One vector is turned by the same rotation once a tick. Each row is the vector after some number of ticks, and that number follows the row.
The counts run from 0 to 572.
[ -4   4 -25  12  13 -19  -1  -1  26  12  31   5 -11   2   3  25  -8  -5
  14 -13  11 -31 -14  -8  13   4  25  20 -14 -12 -24   9   2   6   9 -13
  -9  38  15 -24 -23  -9 -18  -3  31   3  -4   7   2  -3  -7  26  18] | 34
[-25  17  26  18 -20   9  18   1  29 -29 -19  -6  10  10  11   0   6  17
  -3 -18  18  12   2  16 -11  15   3   4  10  -6  19 -19  29  -9 -20  -9
  -2 -18  -2   6   7  15   5 -10 -19   7  23 -15  28 -16  33 -10  13] | 325
[-10 -13  -6  -4   9   7  -2 -30   4  -7  11 -31  -6   8  -6   8 -13 -18
  -5 -21  19 -22   0   4 -11  -5  -3 -29 -21   5  34  19   8  -7  -1  26
 -18 -26  28  -1  -8   7  -4  15 -17  -6  23  -2  -6  10   1  36  20] | 46
[-19  10 -31   7   7  -5   6 -15  17  19  16   1  -2   8   4   5   0 -14
  -5 -28  -7 -22   3 -21  17  -7 -14  29   4 -36 -19   3  33  26  17 -28
  -6   2  18   3 -24 -23  -4   4  26   2   0  -1 -11  11  -6  36  15] | 513
[ -7  19  -7  15   4  -3  -5 -11  11  24  39   3 -10  14   2   8   8 -16
   9 -12  11 -25   7   0  -5  -6  16  11   9 -23 -15   7  31   8  18 -14
  -1  13  16   4 -17 -20 -17 -17  15  16  12   4  19  -2  -1  22  25] | 108
[-14  39   8  14 -34  -3  16 -28   4 -14 -10  12   2  26   4 -11  11 -35
  -6 -25  13   3 -10 -11 -18   1   2  13   2  -9  16   7  14 -21  -9   4
   7 -15 -17 -16  -6  -2  -1  -5  -6  28  24 -25  -4  21  -7  17 -23] | 405
[-28 -13  14   5  19  11  30   1  22 -29 -13   2  -2   7   2  -5   9  49
  -7   0   3  45   1  -8 -12  19  14 -18  14   3 -14  -2 -11 -18   6  -9
   3  -5  -2   1 -18   5 -20   0  -5  17  11   8  -3   5  24  12   3] | 509
[  3   0  -9 -24 -25   3   8  -5  22 -22  -7 -24  11  -5  10  18  -2  -7
   9 -16  22  -5 -25  10   7  30 -12  24 -36   6   7 -31  10  -6  -8  10
   0   5   4 -11   6  16  -4   5  17 -15 -22  -5 -41 -10  -7  14  -2] | 523
[-25 -32  22 -26  -1  -2   6  -3  -9 -39   5  -6  12   5  27   1   6  13
  13   0  28   7 -17  -1   4   3   6  -8  -3  -1 -11   9 -24 -14 -13   9
  -8  42 -36 -12  28  17 -10 -15   0   2 -16  -6 -18  14   7 -10 -13] | 271
[  7  36  -6   1  10   4  -2 -14  18  32   3 -11  -1  -7  -9  11   0   0
   3   0  30   7 -21   2  -3  16   5 -17 -15  23  12 -22   9 -30 -19 -18
  19 -13  25 -18 -29  11 -17   3   2  14  -4   9   6 -19   8  25  18] | 441
[-20  -7  -1 -40   6 -10  -8   1  -4 -22  -1 -19  24  19   8  -5  11  23
  -3  -6   6  14  -8   8 -40  -3 -24 -15   5   4  -4  -8  14 -14 -12  16
 -19  17 -12   4  -1  10   7   9 -11  25  -7 -23   9 -11  30 -23  22] | 13
[-27 -14  29   9   9   9  20  10  35 -36 -19 -10   5  -6  16  -3   3  37
 -11   6  18  38 -17   9 -14  23   2 -10   7  -5  17 -19 -33 -17 -11   3
   9 -10  -8  -2  -4  22 -11   6 -10  10  -2  -3  -5   0  14  13 -12] | 178
[-22 -12  -2   5  -2 -26  16  17  31 -24  18   3 -15  -5  18  10   5  25
 -12  -6  22   3 -21   9 -14  11  -6  28 -13 -28 -15 -24   7  -2  19  11
  12  22 -11  11   3   7 -21 -11  23 -26  -6  -5 -25 -19   6   0   7] | 382
[ -9   4  -2  12  -1 -27 -17  18  46   8  23 -18 -13  -6   6  14 -20  -7
   4  -5  17 -10 -15  17 -13  -9   3  -2 -17   7   5   3  -7  13 -19   0
 -22  30  27 -27 -11  13  -5  -8  14 -16  -2 -10  12 -23   7 -19  33] | 316
[-20   2  -8   5  -3  -2  12 -14 -11  25  18 -15   8  25   3  -9   3 -13
  -3 -12  -1  11   4 -18 -10 -31 -26 -13  16  -5   3  16  19  18  17 -10
  -6 -14  13  13 -26 -26 -13  -7  10  -9  16   0 -29  37   1  13  -1] | 230
[-18  13 -24  -3  11 -19 -16 -32   0  15  10 -26 -10 -10   8   6 -18 -18
  16 -32  14 -27   0   2   1  10 -20  -2 -29  11  11  16  17   4 -26 -16
 -12   7  34 -15  -1  30   6  25   1 -17  14 -15  -6 -20   1  14   9] | 267
[ -9 -23 -10  -3  20 -25 -19  13  15   1  11 -31  12  15  10  23 -20  -6
  -7 -14  14  14   9  12 -16  -9   3 -26  -4  26  18   4  -8   3 -24   0
 -19  -9  30  -6 -14  25 -12  11  -8 -13  13 -12  12   9  18 -11  34] | 95
[-15 -15  -2 -25 -10  13   0   6   5   0  -4 -44  27  11   9   3  -1  -6
  -6 -20  23   5  -9   7   6   2 -36  -4   0  -2  32 -26  31  10  -6   4
 -11 -32  13  23   0  11   6   6  -8 -24   3  -1 -16   9   6  10  16] | 450
[-31   6  31   2  -4  -9   1  -5   3 -12   1 -17   6  -2  12 -14   9  -3
  -7   9  30  23 -36  -9 -31  -4  -5 -23  10 -13  14  13 -36 -20 -13  17
  -1   5 -22 -11   9   6 -13   2 -12  15  -2 -17 -13  10 -10  17 -19] | 535
[-16 -35   2 -14  24 -28 -14   7   5 -16   0 -19   3   5  19  19 -27   1
 -19  -8  21   9  -9  -8 -10  -5 -11 -37   1   5  26   4 -31  -2 -23   6
 -11   9  -9  -3  -3  28 -16   5  -6 -25  -9  -7  -8  14   9 -13  24] | 426
[  4  28 -15 -11  -8 -21  -4 -13   3  -3   7   4  -9  -9   7  22   6 -11
 -18 -16  20 -16 -21  -5  -9  17  -4  20 -15 -29  16 -33   5 -32   1   9
  27  10 -36  -8 -16  14 -14   4  17  17 -19 -19  -7 -18  -9  14   0] | 283
[-23 -12 -16 -13  14 -29 -12  -4  -2 -20   7  -7 -13  -2  21  25  -6   8
   0 -18  26 -19 -10   0  -4  10  -8   4 -19  -2  -7  -7  14  -7  -5   8
 -13  34 -16 -13  19  25 -10   1   5 -31  -5 -20  -5 -25  13 -17  31] | 143
[-20  34   0   4  -8 -18  -1 -10 -12 -13 -16  14   8  16  14  -6  17  -5
  13  -9  33  -6 -27   3 -16  -1  16   6  -2   3 -28   4  10 -20 -27 -12
   2  32 -13 -30  14  11   7  -8 -10  27   7 -27   8 -12  11 -22  -5] | 141
[-37   7  10  -2 -15   1   2  -5  11  10   5 -20   8  11  13 -27  -5  -9
  -4  -7  -5   9 -22 -21   1 -22 -54   1  22 -28   7  20 -14  22 -10 -18
 -20  16  -4   1   0  -8  11   1  11   3  -6 -12 -19  23 -18   4  -9] | 57
[ -3   4 -19  10 -14   2  19  -2  16 -19  -1  15   1  35   0  24   2  -6
   8 -25   2 -13  18  13   3   5  40  23  -8  -2 -24  -5  43   0   7 -11
 -11   9   9 -11 -16 -18  -8 -11   5  14  18   1  22   3  29  -5  20] | 373
[-15  13   4   2  -8 -17 -10 -20  -7  25  22 -28   4  27   5 -10   4 -33
  26   0  11  -9  -8   4 -12 -21 -10 -20  -4  13  -5  37  11   9 -17  -8
 -20  22  27 -11   4   1  -2 -12  -5  14  20  -9   3  23   0  -6   9] | 470
[-15 -16  19 -30   6  26   3  -8   2 -32 -15  -4  19   8  11  -6   0  40
  -1  -4   6   5 -15  -9  -4  16 -28 -22  18 -13   1 -15   2 -12 -17   2
  -4  18 -21   0  -1   7  12  -6  -5  23 -20  -6  11  -9  32  -9  19] | 418
[-25 -31  32  -3   8   4  14  18  24 -29   2 -22   9   4  20  -6   0  30
 -15   8  14  25 -20 -10  -7   2 -15  -9  15 -25  11 -10 -28   1   0   7
  -4   4 -22  11   4   8 -13  -9   4  -3 -21   3 -19  11   5  16  -2] | 179
[-26  12   6  -3 -18 -10   6  19  15  -7 -25  -5  22   9  19   4   5  11
   5  -5  23  30 -21   8   9   3 -28  21  -6   9  -7 -25  10  -1 -26 -26
   6  10   7   0   4  15   4  -3  10 -13 -16 -12 -14 -13  16 -37   8] | 572
[-29  19  18  21 -11  13   2 -17  21  -6  -7  12   2  25  11  -9  -7  -9
  13  -8  -4  -8  -1 -12   6   1   2  -8  12  -5 -14  31   1   7 -32 -40
 -25  26  13 -28  -1  -5  13  -6  -3  24  12  -4  29  19  15  -9   4] | 545
[-24 -16   6  -7  21 -18 -14   1   6  13  24 -45   5   6  11 -10  -3  15
  16  15  15  12 -19  10 -17  -9 -19 -28  -2  24   0  23 -18   8  -9   2
 -24  29  32   3   7  15  -9  -2   2  -5   1   3 -13  -1   3  -3  14] | 113
[-20 -13 -15 -10   4 -27  -2   5  -3 -12  -8 -26  -1   2  13  14  -3   7
 -10 -14  26  22 -17   1 -15   3 -27  -2 -34  17  11 -12   1  -7  -5  10
   2  -9  12  -5  -1  28 -15  22  -4 -46   5 -10 -44  -7  -2  -6   7] | 20
[-15   8  17  10   1  21  15   0  27  -3  -5  -6   9  17  -6  -7   3  22
 -11   0   0  31   1  -4 -29  -6   6 -30  30 -10  11   4 -12 -16  -5 -13
  -2 -13  -1  -4 -40  -7 -10   4  -2  42   8  -3  28  15  22   2   7] | 435
[ -1  23 -27  -3 -14  -4   8 -24   7  25  13  -2  -9  13   4   2  -2 -13
  10 -18 -19  -4   3 -15  11  -4 -32  18 -12  -3 -18  11  30  12   8 -27
  -5  18  11  -4 -27 -17 -11   1  41  -9  -1   5 -27  18  -2  -4   1] | 9
[-24 -18 -14   8  -3 -44 -10   1  -1 -20  35  -8 -15   8  20  27  -9 -24
  -7 -20  10 -29  13  10 -12  -8   8  22  -2 -28   0   3  13  13  12  -2
  -8  23  -8   8  15  10 -17 -14  12  -8  18 -20   9   6   0  -2  16] | 125
[ -1 -23 -18 -35   3  16   2 -22  -5  13  24 -10   8  20   1   9   1   2
  15   1 -10 -10   4  -8  13  -7 -22 -13  -3   5 -19  13  15  11  13  -1
 -13  40  -1   3 -16 -21 -11 -10  29  -3 -19  19 -36  33   6  -2   8] | 494
[-18 -14   4  17   5   4  10   1  12  12   1 -17   1  12   2   0 -18 -16
  -9  -4   1  21 -11 -29  10 -17 -10 -22   4   8  16  30 -23   7  -4 -19
  -6 -10  22  -2 -22  -5 -21   0  11 -23   3  16 -39  47 -10  25 -10] | 304
